In the rows, zero is written as 128.
Named moves (each a turn or a mirror), then the moves between two rows, first move first; the first pair answered
zaruv:
[100 109 108 125 155 128 159 137 130 116 116 128 155] => [110  98 103 142 156 119 148 144 118 122 125 103 140]
[ 99 127 106 103 121 148 164 154 180 115 129 153 123] => [127 103  94 146 122 128 135 177 153 131 148  95  89]
[130 153 125 145 122 159 104 128 136 126 144 150 116] => [134 152 123 150 121 155 101 131 132 128 147 145 115]
[119 142 128 115 129 127 129 109 135 128 117 147 161] => [140 124 118 148 133 108 106 126 115 142 134 104 138]
Pufir:
[105 111 137  76 140 136 165 128 151 122  97 126 153] => [140 132 164 105 138 118 132  81  93 130 109 144 160]
[135 132 171 147 117 107 111  81  85 106 120 127 125] => [ 84 107 132 107 119 131 157 142 164 100 104 101 116]
[ 95 115 130 139 165  96 147  84 104 104 130  96 168] => [ 83 108 121 130 165 105 158  97 123 101 127  90 163]
Pusom:
[ 85 128  86 107 149 123 143 138 175 133 120 114 136] => [121 128  87 166 145 105  92 129 136 144 153  94 113]
[127  82 133 138 155 105 131  90 114 138 154 100 181] => [152 145 169 161  91 112  91 106 102 116 155 147 137]
[111 115 114 117 133 114 136 121 146 142 127 101 141] => [133 131 126 148 112 109 103 123 126 140 141 106 121]
[144 156 114 132 122 150 101 157 135 129 151 178 133] => [124 128  97 102 153 152 135 151 152 136 138 164 159]
Sebo:
[142 130 176 165 128 105 101 109 117 118 134 113  75] => [153 132 162 168 127 109  91 127 119 124 140 121  71]
[ 80 118 109 141  89 124 136 115 190  85 114 143 111] => [ 81 115 128 136  87 109 146 103 172  84  98 122 107]
[102 145  95 148 150 177 155 165 160 129 161 190 146] => [ 76 141 114 142 153 171 175 122 166 110 152 179 158]
Now pairs of rows:
(two moves a pair)
[100 124 175 136 107  94 141  56 124  82 122  90 116] => [102 111 154 113 102  98 164 127 147  94  99  55  89]
Sebo then Pufir
[147 166 140 175  92 131 107 107 123 116 180 192 126] => [135 159 142 183  92 128 108  92 126 110 182 183 127]
zaruv then Sebo
[130 142 122 138 127 141 114 127 136 131 146 156 137] => [122 143 120 122 127 145 127 139 149 129 134 154 136]
zaruv then Pusom
[139 122 131 128 126 160  97 133 133 144 131 164 128] => [130 115 127 136 128 161  95 123 141 139 140 158 131]
zaruv then Sebo
[149  91 101 125 124 134 142 154 114 167 143 114 137] => [138 121 117 101  98 148 156 167 135 150 127 151 131]
Pusom then Pusom
[133 151 112 111 134 132 139 177 148 127 101 161 125] => [151 165 124 133 136 126 114 141 120 128 117 186 138]
Pufir then Sebo
[140 112 110 171 151 128  89  91 115 131 174 135 147] => [100 116 110 104 154 149 148 101 164 119 138 162 173]
Pusom then Pusom
[129 117 132  97 138 118 179 124 133 102 108  97 136] => [161 131 141 144 114 106 134 136 103 105 130  85  97]
zaruv then Pusom
[138 158 148 155 134 123  94  95  99 112 141 142 105] => [ 85 129 120 113 136 142 144 143 170 101 119 113  97]
Pufir then Sebo
[ 94 107 136 150 114 125 140 118 154 109 121  90  93] => [108 117 145 147 102 121 136 132 144 111 114  92  80]
Sebo then Pusom
[116 120 135 107 101 131 168 181 145 109  91 113  95] => [117 122 119 111 103 141 159 192 151 112 104 125  99]
Sebo then Sebo
[161 164 166  53 125 117 178 147  96 137  51 149 145] => [180 109 115  78 179 104 162 152  74 176  81  98 161]
Sebo then Pusom
[118 167 157 110  81 144 133  86 130  93 131 175 135] => [112 112 106 136  85 134 130 168 160 111 144  76  82]
zaruv then Pufir
[137 119 126 119 123 115 111 105  81 141 133 129 148] => [141 121 113 121 125 122 101 119  86 148 140 141 147]
Sebo then Sebo
[123 114  82 106 140 150 149 134 147 133 134 138 161] => [127  98  76 130 142 143 135 137 141 137 147 109 152]
zaruv then Sebo
[146 135  90 134 127 137 104 174 120 144 141 147 128] => [112 134  89 111 132 152 128 157 150 127 134 164 147]
Pusom then Sebo
[120 122 153 137  95 109 129 126 136 111 109 120  95] => [127 129 153 130  91 113 131 134 134 115 104 128  95]
zaruv then Sebo
[105 142 129 161  84 153  94 161 174 115 153 144  86] => [ 64  97 112 131 131 152 142 128 195 115 142 118 127]
Sebo then Pusom
[123 124  86 132 125 158 113 167 175 132 142 160 137] => [134 137 115 158 124 146  91 100 132 124 154 183 156]
Pufir then Sebo
[133 162 134 134 117 164 122 110 127 109 151 180 137] => [124 158 162 129 117 148 140  80 115  98 133 158 139]
Sebo then Sebo
[145  90 131 125 155 109 119 136 125 135 123  93 138] => [160 133 145 140 114 124  88 154 129 121 135 141 113]
Pusom then Sebo
[166 147 128 159 109 134 112 159 106 152 137 128 111] => [133 165 141 120 108 154 140 129 131 131 125 177 143]
zaruv then Sebo
[137 145 151 163  95 111 102 133 111 110 131 111  85] => [122 168 167 124  94 125 129 115 124  96 107 153 109]
zaruv then Sebo
[157 130  84 137 139 107 137 126 118 162 131 118 136] => [137 136  85 110 137 121 156 122 141 152 119 140 151]
Pufir then zaruv
[124 104 125  81 163 128 160 108 111 125  90 105 170] => [157  93 109 111 163 118 131 146  91 147 108  77 143]
zaruv then Sebo
[119 115 116  89 176 135 162 151 126 160 124 148 111] => [121 136 128  93 168 140 149 124 118 151 131 187 122]
Pusom then zaruv
[123  95 128 115 161 126 155 124 100 150 137 159 149] => [137 123 142 129 138 130 133 119  89 142 145 183 137]
Pusom then zaruv
[153 143 152  98 103 132 149 181 107 119 103 120 114] => [136 113 135  80 137 132 170 165 114 130 100 104 143]
Pusom then zaruv
[105 166 174  78  89 128 167 140 139 105  75 142 110] => [141 176 186  95  88 116 143 134  99 116  78 148 104]
Sebo then Pufir
[106 164 142  97 125 148 145  92 137 102 118 209 171] => [156 108 107 190 130 104  86 149  90 140 159  80  98]
Pufir then zaruv
[106 125  99 115 146 149 145 153 127 159  84 146 152] => [127 139 122 136 145 134 120 111  86 159  92 159 160]
Sebo then Pufir
[116 140 132 139 104 136 120 143 149 115 135 123 112] => [135 140 144 149 123 122 111  99 111 125 139 127 134]
Pusom then Pufir
[ 90 131 125 161 127 142  98  69 161  95 176 163 135] => [ 97 112 143 179 126 113  98  55 127  97 163 107 117]
Sebo then zaruv
[131 105 134 139 146 107 135  68  90 118 113  99 144] => [157 160 161 126  94 119 123 112  85 108  94 143 110]
Sebo then Pusom
[155 107  83 147 147 167 102 153 129 132 172 173 144] => [137  91  83 167 150 159 102 129 133 124 181 147 144]
Sebo then zaruv
[148 149 139 124 118 114 112 108 101 135 119 147 138] => [138 122 122 115 144 109 127 100 105 146 119 127 153]
Pusom then Pusom
[143 125 114 101 128 107 136 114 123 130 104 111 149] => [134 122 104 104 118 112 133 141 142 126 107  98 131]
Pusom then Pufir
[149 125 136 142 122  86 136  83 131 105 110 168 171] => [175 113 120 172 125  73 109 110 113 126 127 133 146]
zaruv then Sebo
[137  92 129  93 117 111 127 126 100 147 112 109 133] => [150  99 134 109 112 107 110 116  85 145 122 116 129]
zaruv then Pusom
[148 125 104 105 133 130 127 163 124 130 124 141 137] => [146 115  96 121 135 127 116 163 125 131 136 132 133]
Sebo then zaruv
[123 105 166 137  91  94 161 107 115 128  96  20  97] => [111 158 170  58  81 139 199 114 155 115  66 134 142]
Sebo then zaruv
[143 157 129 124 107 134 136 171 121 137 119 129 105] => [159 149 136 129 134 117 133 127  83 147 122 127 135]
Pusom then Pufir
[124 110 161 181  97 112  96 105 125 143 111 112  75] => [103 141 165 132  93 139 123  94 158 126  94 187 110]
Sebo then zaruv
[152 123 125 162 144 103 103 141  98 141 150 124 131] => [125 141 125 130 144 130 123 123 133 124 144 184 161]
Sebo then zaruv
[123 100 147 104 122 131 148 116 129 112 124 141  94] => [130  93 147 107 130 127 147 100 118 120 126 139 103]
Pufir then Pusom
[130 147 141 111 163 121 155 103 108 107  90 106 124] => [147 151 135 107 161 120 152 124 101 114  88 113 117]
Sebo then zaruv
[105  82 110  78 155 124 169 105 142 136 102 122 201] => [143  61  89 125 157 104 130 144 110 159 127  65 163]
zaruv then Sebo
[115 122 119 165 112 124 105 103 138 116 148 114 118] => [103 134 131 139 109 132 124  86 148 103 134 138 131]
Sebo then zaruv
[159 132 155 125 127 106 126 107  94 131 119 118 126] => [157 145 150 103 123 124 133 117 111 128 115 156 139]
Sebo then zaruv
[151 141  91  94 154 138 114 147 139 146 144 166 157] => [141 143 103 103 156 137 112 107 133 136 147 173 173]
Sebo then Pufir
[117  97 116 110 155 130 149  97 129 129 136 125 151] => [138  99 130 108 152 116 149 109 104 137 120 106 138]
Sebo then Sebo
[102 141 124  78 145 142 149 105 147 113 105 140 174] => [115 128 117 113 160 129 124  74 117 123 133 134 184]
Pusom then zaruv
[148 132  73 170 136 138  81 143 104 167 164 148 142] => [128 143  68 151 111 153  95 183 146 151 151 158 123]
Pufir then Pusom
[129  93 183  83 132 126 166 146 108 139  74  84 108] => [120 118 195  72 128 141 170 114 112 126  72 136 134]
Pusom then zaruv
[141  83  76 128 136 105 117 196 144 157 138  81 101] => [173 142 117 151  88 105  75 184 110 143 143 131  78]
Pusom then Pufir
[116 174 167 159  99 110 134 109 113 130 118 142 127] => [116 127 138 165 134  97 145 127 109 151 121  78 127]
Pusom then zaruv
[157 118 146  73 134 113 171 140 124 123  55 100 156] => [207 112 114 139 140 107 106 165  90 150 108  89 136]
Pusom then Sebo
[111 136 112 122 156 138 138 134 148 120 125 158 154] => [121 120 111 153 168 123 118 115 126 125 143 133 152]
Pusom then Sebo
[138 184 169 130 117 117 154 119 123 118 117 149 132] => [125 171 149 112 117 128 171 157 152 121 111 138 123]
Sebo then Pufir
[118 115 134 159 104 112 119 135 125 117 120  87  88] => [112 148 160 129 100 125 134  90 124 101 107 151 125]
zaruv then Pufir
[175 102  98 115 140 142 127 136 107 154 103 123 147] => [166 116  97 109 115 152 129 168 135 142  99 130 122]
Pusom then Pufir
[152 130 128 126 153 124 140 104 146 141 123 151 149] => [159 112 115 145 157 114 130 128 142 148 133 114 128]
Pufir then zaruv
[169 118  86  87 106 147 142 165 105 177 146 141 154] => [174 131  93  92  92 151 134 170 103 171 146 152 145]
Pusom then Pusom
[125 169 141 140  87 151 100 136 158  95 149 192 108] => [136  90  96 182 160 123  91 108 123 134 183 107 136]
Pusom then Pusom
[171 158 124 108 124 112 137 172  74 147 117 124 128] => [152 137 111  86 153 116 160 151  77 151 115 121 160]
zaruv then Pusom
[124 123 133  79 122 136 160 150 137 134 114 138 142] => [147 125 148  96 136 122 142 112  96 143 120 142 157]
Pufir then Pusom
[127 105 136 172 130 102 118 105 109 128 137  96 123] => [144 111 124 176 130 108 107 131 107 138 148 106 118]
Sebo then Sebo
[151 135 133 132 117 128 156 160  91 166 124  93 104] => [152 154 146 123 101 133 157 160  92 159 115 116 103]
Pusom then Pufir
[152 145 152 142 101 138 133 174 128 134 138 119  85] => [129 145 132 147 105 159 126 163 159 124 159 149 104]
Sebo then Sebo
[127 158 149 161  87 131  98 131 143 101 148 148  99] => [119  96 115 154 130 116 127 154 149 128 143  70 105]
Pusom then zaruv
[103 125 165 127 141 113 153 105 138 123 105  89 122] => [139 134 161 155 130 106 119 128 112 136 119  84 100]
Pusom then Sebo
[108 114  97 182 116 137 104 155 156 118 179 102  99] => [133 164 140 180  91 133  89 116 117 106 165 155 106]
Pusom then Pufir
[128 112 108 139 162 114 117 112  99 151 132 104 153] => [138 170 141 137 109 128  97 124 105 125 122 162 124]
Pusom then zaruv
[123 102 108 155 129 144 132 117 158 136 156 114 127] => [124 133 126 149 103 152 125 122 161 123 152 148 117]
Pusom then zaruv
[122 174 151 188  92 132 112 163 131 124 116 134  77] => [106 184 145 175  92 149 121 156 153 116 118 164  95]
Sebo then zaruv
[ 89 107 143 132 130 117 148  85 138 108 130 101 136] => [ 99 115 157 118 127 112 158  90 123 112 108  98 130]
Sebo then zaruv
[159 145 168 180 101 118 114  70 104  82 138 155 105] => [115 130 156 108 127 137 181  70 152  77 101 169 146]
zaruv then Pusom
[136 148 166 125 122 133 128 120 141 114 133 182 147] => [141  88 132 148 163 111 130 124 121 146 151 105 153]
Pusom then zaruv
[130 169 128 130  89 138 123  82 121 142 146 157 146] => [126 129  92 150  95 130 120 140 142 155 153  86 107]
Pufir then zaruv
[145 119 126 167 117 114 122 130  88 124 126 169 109] => [118 121 118 126 122 132 155 136 125 114 107 192 130]
Sebo then Pusom
[ 95 154 116  90 116 150 148 146 159 116 109 145 124] => [128 112 102 145 161 116 114 101  95 149 143  95 140]
Pusom then Pufir
[ 99 146 136 127 113 139 124  86 164  87 155 152 134] => [108  99 113 152 145 122 118  89 148 108 172  93 132]
Pusom then zaruv
[ 86 114  90 123 140 157 163  93 190 119 160 167 172] => [ 94 104 155 110 134 105 195  58 135 116 104 101 157]
Sebo then Sebo
[132 128  90 122 151 141 127 176 156 146 154 125 121] => [ 94 121 103 117 156 141 145 126 175 123 150 126 143]
Sebo then Sebo
[147 163 115 176  80 127  99 124 155 109 177 140  70] => [122 167 118 162  83 140 113 101 172  94 172 162  88]
Sebo then zaruv
[153  98 107 113 134 132 136 156  96 185 120  99 134] => [132 116  99  88 132 159 146 148 130 175 121 153 158]
Sebo then zaruv
[171 128 157 108 160 122 163 100 100 149 127 163 170] => [193 118 148 132 160 110 144 120  82 162 136 133 148]
Sebo then zaruv
[159 151 161 105 127 117 149 110  83 139  75 109 127] => [149 143 128  89 126 134 162 168 118 146  74 102 113]
Pufir then Sebo
[147 120 129  98 160 149 163 156 106 132  83 118 117] => [168 127 140 117 159 140 141 136  78 137  91 118 114]
zaruv then Pufir
[162 134 119 131 126 130 116 165 108 151 128 147 121] => [147 125 106 113 135 135 133 175 129 154 119 137 126]
Pufir then Pusom
[ 77 115  91 101 159  87 190 110 158 124 124  76 123] => [114 152 135 121 156  73 158  39  91 123 130 128 149]
Pufir then zaruv
[ 97 113 126  83 121 142 173 156 162 129  90  94 116] => [ 89 128 132  77 132 151 172 103 156 120  99 143 156]
Pusom then zaruv
[148 141 121 139 125 126 130 134 116 121 142 128 120] => [136 131 115 116 141 132 148 124 126 123 136 132 140]
zaruv then Pusom
[129 132 168 146 142  77 121  86  92 130 114  95 127] => [141 150 176 121 138  79 134  98  88 135  95 119 130]
zaruv then Sebo
[ 81 144 140 131 136 139 138  68 148 101 138 155 153] => [121 114 125 184 139 111 100 101 108 128 159  82 111]
zaruv then Sebo
[121 126 118 158 120 108 134 152 106 115 108 118 104] => [105 142 117 134 120 127 147 146 127 105 100 162 126]
Sebo then zaruv
[ 79 119  95 141 135 153 123 153 160 128 140 108 123] => [112 138 114 177 126 139  81 131 117 131 156 115 111]
Pusom then Pufir
[130 167 160 126 115  92 170 159 158 114 119  85  83] => [139 194 185 120 112  94 164 116 137 108 116 130 107]
Pufir then zaruv
[105 114 111 162 134 119 122  84 121 129 160 131 146] => [ 85 110  98 140 136 131 143  99 150 124 150 130 147]
zaruv then Pufir
[165 137 139 119 127 127 126 165 102 143 140 150 133] => [148 135 131 102 128 135 141 176 124 137 134 151 135]
zaruv then Pufir
[142 104  87 135 148 131 121 184 137 155 141 108 119] => [134 149 121 101 144 147 135 122 129 137 126 193 167]
Pufir then zaruv
[128 116 130 135 110 108 117 111  97 139 115 119 130] => [114 108 108 118 110 122 130 153 130 142 114 113 120]
Sebo then Pufir
[ 93  98 119 125 174 110 144  66 144 123 122 126 128] => [101 154 153 122 120 125 128  85 153  98 113 176  99]
Pusom then Pusom
[141 157 109 149 120 148 100 167 139 114 163 165 119] => [100 122  95 131 153 150 136 133 165 108 162 152 160]
Sebo then Pusom
[149 146 162 118 133 116 121 101 106 137 116 151 153] => [116 126 138  89 133 130 159 142 154 133 102 125 143]
Pufir then Sebo
[124 157 156  80 145 144 149  87 121 124 106 194 177] => [167  98 116 161 153 102  99 154  87 160 143  65 108]
Pufir then zaruv
[ 92 146 133 138 106 145 129 106 160 102 135 135 124] => [ 93 115 133 137 132 125 143  91 139 118 126  92 134]
Pusom then Sebo
[112  78 122 119 167 112 161 126 134 151 117  70 146] => [153 115 146 181 133 103  93 112  88 146 152  89 111]
zaruv then Pusom
[ 63  84  88 118 118 142 138 120 174 124 134 139 121] => [ 69 100  99 125 115 146 122  91 164 117 144 171 133]
Pusom then zaruv
[110 120 125 143 111 126 138 139 135 129 120 101  87] => [102  99 113 139 139 120 149 117 133 136 126  96 112]
zaruv then Pusom
[115 158 108 140 125 157 107 112 151 119 163 197 171] => [108 131  93 137 157 148 120  96 147 130 166 173 191]
Pusom then Pufir
[157 112  95 126 161 131 112 164 117 171 144 115 142] => [154 118  95 136 164 136 101 140 118 164 158 138 156]
Sebo then Pufir
[141  99 121 148 137 119 130 144 101 143 132  78 107] => [131  96 119 146 160 121 137  95  94 142 139 103 147]
zaruv then Pusom
[ 88 141 109  97 118 136 152 123 159 106 104 139 103] => [111 121 111 131 118 113 135 136 127 120 112  82  72]
Sebo then zaruv
[115 156 151 166  99 132 101  95 135 107 160 135 140] => [ 86 113 114 152 126 138 130 120 172 116 159  93 145]
Pufir then Pusom
[122 135 150 129  99 118 120 135 133 110 120 107 100] => [131 140 135 133 100 126 111 152 137 118 129 118  97]
Sebo then Sebo
[149  95 166 122 158  98 115 125  85 165 105  67 122] => [139 126 182  73 153 118 149 120 100 157  77 127 148]
zaruv then Sebo
[ 90  89  89 166 157 118 118  94 146 117 163 121 129] => [ 93 138 127 175 108 118  99  89 142  92 156 154 100]
Pusom then Sebo
[130 129 126 194 168 112 131 108  97 115 150  62 136] => [114 116 100 172 166 126 151 160 136 117 145  50 125]
Sebo then Pufir
[120  77 111 138 180 128 140  99 129 150 134 108 174] => [162 144 161 181 110 123  82 114  93 131 141 142 115]
Sebo then Pusom
[ 84 124 153 133 112 134 152  93 142  95 121 123 129] => [105 113 162 139 119 116 148  96 114 107 112  92 118]
Sebo then Pusom
[ 68 130 163 101 124 152 183  73 103  99 101 128 147] => [109 103 151 164 126 120 137 100  60 123 128  53 104]
Pufir then zaruv
[147 119 120  85 132 128 162 177 127 140 105 159 120] => [157 102 105 120 137 119 140 191 116 149 128 129 105]
Sebo then zaruv
[116 151 153 151  94 115 135 147 139  99 123 102 102] => [100 129 133 120 119 120 165 155 158 108 110  95 124]
Sebo then Pusom
[163 153 150 115 105 120 122 166  92 134 100 123 121] => [151 123 134  98 130 118 146 169 103 140  92  96 134]
Pusom then zaruv
[138 123 118 125  93 131 117 145 146 128 146 129 118] => [152 126 131 130 103 122 112 109 114 134 148 139 135]
Pusom then Pufir
[ 93 155 130 138  78 145 117 169 165 105 128  98  47] => [129 178 144 172  77 135  74 131 116 112 151 127  57]
Pufir then Sebo
[136 139 152  97  95 104 140 157 129 112  86 122 111] => [123 105 133  87 133 100 161 138 131 123  87 103 140]
Pusom then zaruv
[117 133 167 165  95 105 117  98 126 110 142 116 111] => [100 119 153 144  95 111 143 135 160 111 127  93 101]
Pufir then Sebo
[147  85 128 156 144 117  94 112  95 163 149  82 124] => [120 150 153 108  75 158 117 168 157 124 115 148  88]
Pusom then Pufir
